In the rows, 128 means zero.
Each row of M is roughly a mix of the hidden directions of one of several groups.
M, 84 rows:
[[155  83 151 139 145 107 125 105 124 100]
 [165 135 134 138 106  99 117  83 130 105]
 [146 136 107 138 151 186 120 150 126 142]
 [115 109 155  99 130 148 154 170 111 111]
 [ 98 165 158 108 105 111 132  98 127 114]
 [ 80 135 140 149 133 104 167 127 151 123]
 [125 145 155  76  99 112 110 136 130 147]
 [169  92  89 134 149 123 125 150 128 132]
 [134 156 133 118 154 143 180 147 119 105]
 [138 163 147 154  85 115  99 126 112 123]
 [142 158 109 169 103 101 109 146 111 134]
 [123 104 118  95 158 141  88 146 103 117]
 [121 137 150 155 109  72 118 135 106 126]
 [118 125  98 101 157 163 139 145 153 154]
 [154 126 113 137 103 147  72 123 118 147]
 [130 151 132 138 116 196 119 132 132 132]
 [ 93 123 108 106 154 119  92 158 130 148]
 [113 157 128 155 134  88 170 130 134 112]
 [113 142 141 150 108  73 130 138  98 121]
 [126  95 113 153 125  75 137 137 146 145]
 [168 120 150 149 102 103 114  93 116 134]
 [170 107 100 144 101 138 115 130 147 158]
 [137  87 132  83 154  99 136 118 125 123]
 [129 141 159 119 128 138 178 134 125  88]
 [183 101 141 106 103 136 144 143 126 132]
 [141 122  94 132 105 140 127 141 154 179]
 [142 119 111 182 146 122  96 111 120 146]
 [113 160 121 137 153 126 175 162 122 122]
 [ 91 133 123 136 156  92 169 134 143 131]
 [153 130  96 141 129  97  88 102 128 150]
 [112 118 131  97 169 165 135 123 159 139]
 [118 106  97  99 159 158 163 129 137 127]
 [ 89 123 130 112 162 162 155 134 149 141]
 [ 86 164 148 125 118 109 134  94 128 108]
 [ 76 127 114  97 153 114 109 150 129 126]
 [117 139 113  96 160 179 132 133 146 130]
 [120 152 120 161 130  89 143  91 151 124]
 [141  99  94 142  96 113 149 130 139 164]
 [ 91 170 141 115 122 140 143 121 103  96]
 [184 105 129 129 107 132 132 149 136 158]
 [145 145 139 141 134 111 110 135  89  79]
 [101 116 122 108 170 101 167 141 134 133]
 [149 127  78 143 100 119 133 155 121 154]
 [142 125 104 124 145 176 142 169 139 142]
 [144 115 134  81 159 159 150 141 116 118]
 [144 107 115 181 122  96 147 118 143 139]
 [163 114 152 127  98  91 105 107 118 143]
 [124  87 124 106 177 136 146 125 151 134]
 [104 111  89 158 158 123 144 154 147 135]
 [102 154 137  78 121 149 149 151 139 122]
 [136 166 116 172 115 113 124  93 145 127]
 [164 127 121 140  99 123  81  96 125 130]
 [152  93  96 125 131 145 132 133 159 165]
 [ 80 163 155 119 143 105 132 139 112 119]
 [182  84 128 123 123 127 113 139 114 134]
 [134 175 145 157 113 152 136  92 128 128]
 [162  96 138 146 110  84 111 112 121 139]
 [132 105 142  89 137 184 123 134 126 129]
 [132 140  94 108 128 181 131 136 149 149]
 [131  77 122 107 133  85 112 145 122 126]
 [104 123  89 104 156 134 167 150 119 127]
 [141 106  86 123 120 148 141 137 154 170]
 [145 102 142  92 114 131 165 134 121  90]
 [147 152 104 158 128  80 121 100 132 131]
 [114 142 151  89 103  93 103 131 132 152]
 [184 116 106 148 103 143 109 123 122 117]
 [154 104 140 154 110  82 114 100 121 133]
 [124 131 115 132 109 131 119 141 161 188]
 [115 138 133 103 169 151 137 127 111  83]
 [131 111 150  87 148 134 168 146 116 103]
 [181 134 113 129 112 123  89 111 110 127]
 [145  97  82 135 100 125 162 127 124 141]
 [134 125 146 144 103  95 127  79 146 107]
 [106 137 142 116 158 130 185 132 139 109]
 [ 96 108 131 102 155 133 154 171 121 136]
 [156 128  95 136 126  96  89 139 106 150]
 [133 125 143 139 124  95  80  94 107 134]
 [125 146 152 157  90  86 111 129 117 139]
 [149 127 114 148 138 133  81 139 127 174]
 [108 125  94 101 129 166 169 123 136 134]
 [111 124 104 116 157 142 126 176 114 158]
 [ 97 147 148  85 119 134 153 123 126  93]
 [125 127 151 111 124 178 129  89 152 120]
 [165 112 158 119  93 110 148 104 119 109]]
Here is one row from each group, named. Which group is each of the other rows in?
[164 114 112 122 123 105  87  90 127 136]	R
[111 151 147 152 104  87 135  90 136 130]	L
[ 88 161 137 126 143  92 130 158 107 129]	Y

[134 151 153 150  88 115 116 109 101  98]	Y
[118 126 166 141  88 122 124  92 149 149]	Y
[147 117 136 161 117  87  97  99 120 145]	L
[143 152 135 133 141 104 168  92 141  98]	R
[109  86 137  82 157 138 139 138 131 134]	R
[121 136 158 151 107  80 124 121 100 108]	Y
[ 98 127 101 143 149  83 132 152 129 155]	R
[ 99 104 109 126 149  79 123 135 135 155]	R
[148 101  76 118 133 151 149 140 139 146]	Y
